First come named moves, each a turn or a mirror, each shown by rows before and after it. For each pair of rows after them, which moves, in which order, take the first row to the second? The first pair is done for you.
M:
[-10.4   4.8  10.2   7.6  -9.7   0.2  11.1   9.8  13.4   2.9   6.3   9.2
 -13.1  -8.1   2.1  11.4  -8.3  18.0   5.6  -6.1 -24.0  -4.4   1.3  -0.6
  15.8   5.4   1.0] -> [ -8.0   1.7  14.4   8.6 -10.2   2.3  10.2   8.9  14.2   3.3   5.3   7.8
 -11.9  -7.3   3.3  12.2  -6.7  17.0   5.4  -3.5 -20.3  -3.0   1.5   2.1
  15.1   7.6   4.0]
[  3.8  10.8   5.3   8.8  -0.8  -6.6 -10.9 -17.3  -7.9  -7.8 -29.2  14.2
  -3.8 -42.2 -15.8  -4.3  -4.8  -5.1   0.3 -11.4  -8.4   8.5  25.8  10.0
  11.4  -2.1  17.4] -> [  3.1  11.4   2.9   7.6  -0.3  -8.2  -8.9 -19.7  -6.7  -5.7 -30.3  14.5
  -2.6 -43.3 -15.7  -4.8  -6.0  -2.9  -0.8 -10.9 -11.2   9.0  27.2   7.8
  11.6  -2.9  14.5]
[ 35.5  -3.6 -14.2 -13.7  12.7  -6.5  -3.5  -3.0   1.5   3.8   5.5   9.5
  16.6  21.7  22.7   8.5  14.4   5.9 -10.2  11.2  19.1 -14.1  26.4  -1.9
  -4.3 -10.9  17.5] -> [ 30.0  -3.9 -20.9 -14.4  16.1 -12.2   1.1  -5.9  -1.0   5.9   3.5  11.4
  19.1  21.4  22.5   8.1   9.3   8.1 -11.5  12.1  17.4 -14.3  24.6  -8.0
  -4.1 -13.1  11.4]
B:
[  5.9 -30.6   1.2   5.6  -9.6  -6.9 -20.4   1.7  -8.9   1.1 -12.1  -1.7
   1.3   3.2  -5.7   5.1 -16.7  -9.7  -1.4   9.7   4.0  -9.7  45.2   1.9
   1.9 -34.5   7.4] -> [ -4.1 -26.2   4.2  13.6 -16.0  -6.0 -16.7  -1.2 -14.7   0.0 -16.4  -1.7
  -4.9  -7.8  -8.4   2.8 -21.8 -12.7   5.8   3.0  -4.6  -6.4  39.5   1.1
   7.5 -33.8   0.2]
[-20.5   8.1  -3.4  -0.7  -1.9   0.0  -2.1   7.3   4.5  -4.7   0.9  17.0
 -21.6  -4.0  -4.5   1.9  -4.0   6.0   8.8  -3.2  -7.7  -2.7 -14.2   4.1
   7.9 -12.2 -11.7] -> [-10.2  11.7 -10.2 -17.5  11.3  -1.6  -6.2   5.0  12.7  -8.5  -3.7  25.4
 -13.8  -5.8  -8.8  -0.4   3.0   5.6  -5.6   1.4  -0.7  -2.8  -5.5   6.7
   0.1  -7.5  -1.3]
[ -4.3  -1.7  -6.5 -12.0   7.4  -3.3   3.5   5.6  -1.4   7.7   9.1   1.6
   5.2  11.6   2.8   2.0  -0.4   0.4  -7.2   4.3  -5.0   3.6  -2.5  -1.5
  -0.8   2.8  -1.6] -> [-10.8  -0.3  -3.8  -6.8   2.3  -3.0   6.8   5.2  -4.9   8.8  10.0  -3.0
   0.2   8.7   5.1   2.1  -3.4  -0.5  -0.4   1.9  -8.3   6.6  -7.3  -1.6
   2.9   0.4  -5.5]
[  5.2  -5.5  12.1  19.2 -21.0   8.0  10.1  -8.9 -23.2   0.0  -8.1 -31.3
  -3.7 -10.6  -1.6  -0.4  -5.5   4.7   5.8   4.2  -4.5  16.2 -32.6  -9.2
  12.0  16.2 -43.7] -> [ 22.1  13.3   1.5 -17.5   2.5  -1.1   3.5 -17.7  -9.8  -9.9 -22.5  -8.7
  11.0 -36.4 -17.5  -8.4   4.3  -0.5 -21.6   4.9  -1.5  21.1 -16.6  -3.0
  -1.8  34.0 -20.7]
Q:
[ 16.8   9.3  -9.5 -10.9   8.1   6.1  10.4  -1.9  16.0   3.5  -7.0   6.9
   8.0  -9.0  -9.5 -18.0  -7.2   7.8  -9.8  -6.6   0.7  15.8  29.4  -6.5
   8.8  -4.8  17.5] -> [ 22.0  13.3   1.8  -9.4   8.6  16.1  11.6   1.9  24.1   0.5   2.0   2.2
   7.6  -0.1  -3.9 -20.8  -2.5  10.8  -8.5 -10.5   0.4  17.1   6.6  -1.2
   7.5  11.8  18.9]
[ 29.5  -1.3   8.7   3.7  -2.0  13.1 -12.4 -11.6  12.8  -5.2  -1.0  -0.1
   1.1 -12.1  -3.5  -2.1   5.7   5.8  -9.9   4.3   5.2  -3.8   7.9  15.1
 -11.2   1.5  27.7] -> [ 31.0  -6.3  12.3   8.2  -1.0  17.5 -10.0 -10.6  10.7  -4.6   5.9  -6.3
   0.1  -0.4   2.5   0.7   6.0   9.7  -6.1   6.3   5.1  -6.0  -2.7  12.9
 -11.1   1.5  23.2]
[ -8.8  -9.2 -10.7   4.3   7.7  -9.9  -2.7  -2.0  -1.1  14.3   3.6  -7.7
   6.7  15.7  11.8  17.9  -8.1  16.2   2.4  10.8   9.7  -6.7  11.1 -15.6
  -3.0  -7.9  -5.5] -> [-11.3  -0.2 -18.1  -9.1  10.3 -15.8  -4.8  -0.3  -1.1  10.8  -6.2   4.9
   7.6  -2.9  -0.6  14.6  -6.7   8.6  -4.0   9.5   8.4  -2.0  23.8  -9.9
  -7.2  -5.1   1.9]
Then:
Each pair is two moves apart.
[ -3.7 -14.5   3.1  -2.9   3.1 -34.8   0.1 -16.2 -28.2   1.6   4.1   3.3
   9.9   3.4  12.6  21.0 -20.2  15.9  16.2  14.1  20.8  -5.2  -9.2 -15.3
  -1.2 -15.0  -6.3] -> [ -8.2   5.5   1.3 -17.3   6.2 -32.9   0.6 -21.2 -25.4  -6.8  -9.8  20.2
   6.9 -31.4  -2.8  13.7 -17.5   8.2   9.7   2.0   7.8   6.7 -13.5  -6.5
  -1.1   4.2   1.6] : B Q
[ 13.0   8.0  -5.6 -17.3  20.3   9.4   1.0 -31.6  -3.4 -10.1  -9.3   8.1
  15.9 -15.1  -0.2  -8.6   4.0   3.0 -16.0  16.4   3.9  -8.0  10.3  -2.5
  15.7  -0.3  -1.1] -> [ 18.3 -10.8  11.2   5.7   2.6  20.8  -4.7 -15.9  -1.9  -7.8   9.2 -12.2
   7.3  17.8  12.3  -3.9   7.2   7.3   2.6  23.3  16.7 -15.9   3.0   0.3
  17.3 -10.4  -1.0] : M B
[ 18.2   9.8  -0.8  14.4 -12.2 -13.8   2.0 -12.7  -1.0 -17.6 -40.6  15.8
   3.7 -59.6  -6.3 -29.7 -12.9  -5.4  -5.2 -23.5  -4.2  14.2  10.1  11.1
   2.9   6.2  26.5] -> [ 20.6 -30.7  13.5  57.0 -32.9  -3.9  -1.8  13.6  -5.8  -0.7   1.5 -25.6
  -5.2  21.5  26.8 -17.4 -12.7  12.9  19.2  -1.5  22.0  -5.7  -1.9  -2.2
   3.8 -22.9   9.0] : B B
[ 12.7 -22.1  28.1  36.2 -16.0  13.6 -14.4   0.7  -4.7  -7.6   8.7 -17.6
 -10.7  24.3   6.0   4.9   3.7  -0.5  21.6   4.1  15.8  -9.5   1.2   8.4
   9.3 -17.5   1.4] -> [-15.2   7.5 -17.6  -2.1  12.2 -16.8  10.2 -27.0 -21.1  -6.1 -21.3  13.8
   4.0 -31.4  -7.6   1.4 -16.8  -8.8 -11.5  -9.8 -15.3   3.6  11.2 -10.1
  13.6 -11.1 -22.7] : M B
[-24.2   7.9 -28.7 -12.9   6.1 -16.5   7.1   2.2  -2.9  18.9  -1.9   5.3
  14.4   5.4  -7.0   6.0  -5.6  -3.4  -6.0  14.4  -3.6 -10.4  17.1 -15.0
  -2.9 -15.1 -22.4] -> [-16.6  27.8  -8.9 -25.6  13.0   0.8   5.6   7.6  16.2   7.6   5.0  10.2
  13.0   2.1  -8.6  -5.6   7.4  -1.3 -11.1   3.5  -6.0  -0.5 -20.8  -3.8
  -9.2  24.8 -11.1] : Q Q
[ -4.1  -8.1  -3.4  -4.0 -24.9  -9.7 -11.0  32.0   2.9   0.2  14.5   1.6
  -5.8  30.1 -23.3   0.8  12.2  -6.5  21.7  15.4  27.2 -10.4  37.9  13.7
  -5.3 -10.3  13.4] -> [-36.0   1.8 -27.9  -6.2 -18.4 -28.3  14.1  18.1 -19.7   9.9   2.6   8.3
  -5.8   3.2 -24.3   2.8  -9.4  -8.3  17.0   5.7   1.7  -5.6  31.4  -5.7
   8.0 -17.7 -20.4] : M B
[-11.7   4.7  16.4 -14.0   4.4   9.4  -2.9  21.5  24.3  -7.8  19.5   5.0
  -7.6   2.7  13.3  -5.1  12.4  -7.5   4.7  -8.3  -7.1   4.5 -24.0  18.0
  -3.1  37.5  -0.2] -> [-31.3  -4.7  -7.7  -7.1   9.5  -5.5  14.6  13.1   5.5   4.5  21.3  -1.7
  -0.8  11.4  25.8   3.1  -4.4  -0.2   0.6  -4.4 -14.6  -4.1 -23.6  -7.7
   6.2  16.2 -33.0] : M Q
[-12.3   8.0 -23.4 -25.7   9.8 -14.8   6.4  -9.2  -5.0   7.8 -17.7  18.5
  10.7 -44.3 -14.8  -8.6  -6.9 -10.4 -17.1  -6.1  -5.8   5.7  24.6  -0.8
   5.1  -2.2  -6.9] -> [ 21.0 -18.6  18.7   0.6 -14.5  13.7 -22.4  19.7  17.6   3.1  10.8  -9.1
   0.7  19.3  -0.7  -5.9  18.2  -3.2   9.3  11.1  29.3  -5.5  21.1  17.8
  -5.4  -6.8  24.2] : M B
[-14.9 -17.6  -1.4  -4.9  -5.3 -14.6 -11.0  -0.3 -15.4  -8.3  -1.6  -9.9
 -11.9  -5.1  21.2  11.6 -12.0  -3.0  23.1  16.7  -6.0   7.6   0.4  -5.2
  -6.0 -11.2 -25.4] -> [-13.4   1.4   1.9 -28.3   1.7 -14.7 -15.2   1.8  -3.9 -15.5  -9.8   7.6
 -11.6 -27.8   5.3   2.0  -3.6  -9.6  15.6  10.0 -10.6  20.7  -2.4   6.0
 -11.9  10.5 -10.1] : Q Q
[ -3.1   6.1 -18.6  -6.0  10.2   2.5  -2.6   9.1  -2.4  -5.7 -11.6  12.8
   6.7 -14.4  -6.6  -0.2   8.1  -2.9  -5.9   2.2  -3.5  -8.0  15.8  -9.3
  -1.6  -5.6  -8.7] -> [-12.7  -0.9 -11.7  13.3  -1.8   5.7  -0.7  13.3  -9.1  -0.7  -0.9   1.1
  -1.0  -0.1   1.7   3.9   2.0   0.2   7.5   3.4  -2.9  -8.8   8.2 -14.1
   3.6 -16.2 -21.2] : B B
[ -4.8  10.5  -4.7  -1.7  30.6   0.1  34.2 -30.9 -13.4  -2.2  13.3   1.3
  15.9   6.6  36.8   7.6 -11.4  18.0 -22.7  -4.3 -17.8   2.5 -65.5 -29.6
   7.6  28.0 -33.1] -> [ 10.8   6.5  -8.2 -12.6  40.0  -1.1  29.4 -26.9  -5.0  -0.5  19.0   3.9
  25.4  21.4  39.3  10.0  -3.8  21.4 -33.5   4.8  -4.6  -2.8 -59.6 -27.9
  -1.6  26.3 -21.5] : B B
[ -8.4 -14.0   6.6   9.8 -49.4  23.9 -12.0  19.6  -8.3   1.8  -7.5 -15.0
 -14.4  20.6  -9.9  17.9 -18.9 -10.1  20.2  -2.2 -19.0   3.3  -7.1  11.9
 -16.4  -0.2  19.7] -> [-31.4   0.8 -25.7 -14.6 -35.4   2.4   5.5   8.1 -17.1   8.3 -22.0   2.2
  -6.6  -7.4 -19.1  16.8 -30.4 -12.5   1.2  -5.6 -36.7   8.7   5.2  -5.1
 -16.3  -5.1  -0.7] : M Q
[  4.2  -3.3 -12.7  -5.6  -3.9 -16.6 -10.3 -11.3 -12.2   1.9 -16.2   2.5
  11.3 -23.0 -16.9  -3.6  -6.3   1.0 -12.0   1.6   6.2 -10.9  49.5   9.5
  -3.6  -9.7  15.3] -> [ 16.7 -14.5  10.8   3.2  -7.0   5.2 -16.1  12.9   7.7   4.0  18.4 -17.4
   8.3  31.5   5.2  -1.9  12.0  13.1  -3.5  13.8  24.6 -17.3  13.1  13.0
 -12.1   8.4  21.2] : Q B
[-15.4  38.6   1.3  -0.7   8.3  -0.6   0.2 -30.2 -11.1 -17.5   3.4 -16.9
  -2.6 -10.6  -0.7  -6.6 -11.7  10.5 -16.0 -12.0 -19.7  11.5 -25.6  -6.3
  -2.7  27.8 -11.9] -> [ -1.6  35.0  -6.4 -11.7  19.4  -3.7  -1.5 -35.4  -8.0 -18.8   0.7 -15.3
   6.2  -4.3   3.5  -4.0  -9.9  12.7 -29.5  -7.8 -11.5   6.2 -16.7  -9.5
  -7.8  27.9  -4.4] : Q B
[  3.6  10.3  12.1 -15.2  -7.6   3.0  -3.8  16.4  10.9 -15.3   5.8  10.5
  -0.5 -11.0 -14.6  -6.5  18.7  -1.5  -1.9  -0.8  -3.0  15.3  -1.6  23.2
 -12.0  28.4  22.8] -> [ -5.2   6.7  24.5   6.9 -15.9  10.6   4.1  11.0   1.6 -15.4  13.7  -3.8
  -7.8  -5.7  -2.5  -4.0   9.1   2.5   9.6  -8.2 -13.7  16.7 -26.6  16.9
   0.1  29.0   5.9] : Q B
[-20.3  -9.2 -10.7   1.8 -19.5  -6.4  -3.0  14.3  -1.4  14.4  -0.7  -1.4
 -12.5  -1.8   0.5   0.6  -7.7   3.0   6.9   6.8   5.3  -7.5  16.7  -0.5
  14.2 -17.7  -8.3] -> [-16.2  13.9  -5.0 -17.1  -9.1   0.6  -2.8  11.3  11.4   3.2 -10.1  12.6
  -9.9 -25.2 -10.1  -9.9  -0.3  -1.0  -4.0  -2.7  -1.5   4.2  -0.1   8.2
   8.4  12.8   4.8] : B Q
[  3.4  11.4  12.3   0.6  -5.9   3.1  -2.8  -3.0  -2.7 -10.1 -23.5   4.8
  -3.7 -25.5 -12.4  -4.3   8.9 -10.4  12.3 -13.0  -6.2   6.5  21.1  10.1
   4.4   2.1  12.1] -> [25.1  0.0 15.4 -7.1  1.8 10.0 -9.8  5.7 10.7 -6.6 -3.8 -3.1  5.9 10.8
  0.8 -1.9 19.5 -0.6  3.9  0.2 15.6 -4.6 16.0 10.4 -5.6  6.0 22.2] : B Q
[ -4.2  19.1   2.8  -4.8   4.2  -2.1  -7.1 -29.1 -20.9   3.5 -30.8   1.5
   9.5 -19.8   7.0  -2.9 -11.9 -21.3  11.2 -10.9 -16.1 -23.6 -17.2 -19.9
   4.9  -1.2 -14.5] -> [ 28.3  12.4  26.2  -7.8  -0.8  13.4 -28.3 -17.7   0.2  -6.1 -20.9  -0.2
   9.9   1.9   4.4  -6.9   6.8 -20.3  16.9  -1.4   4.8 -27.5 -11.5   0.5
  -8.3   9.8  20.1] : M B
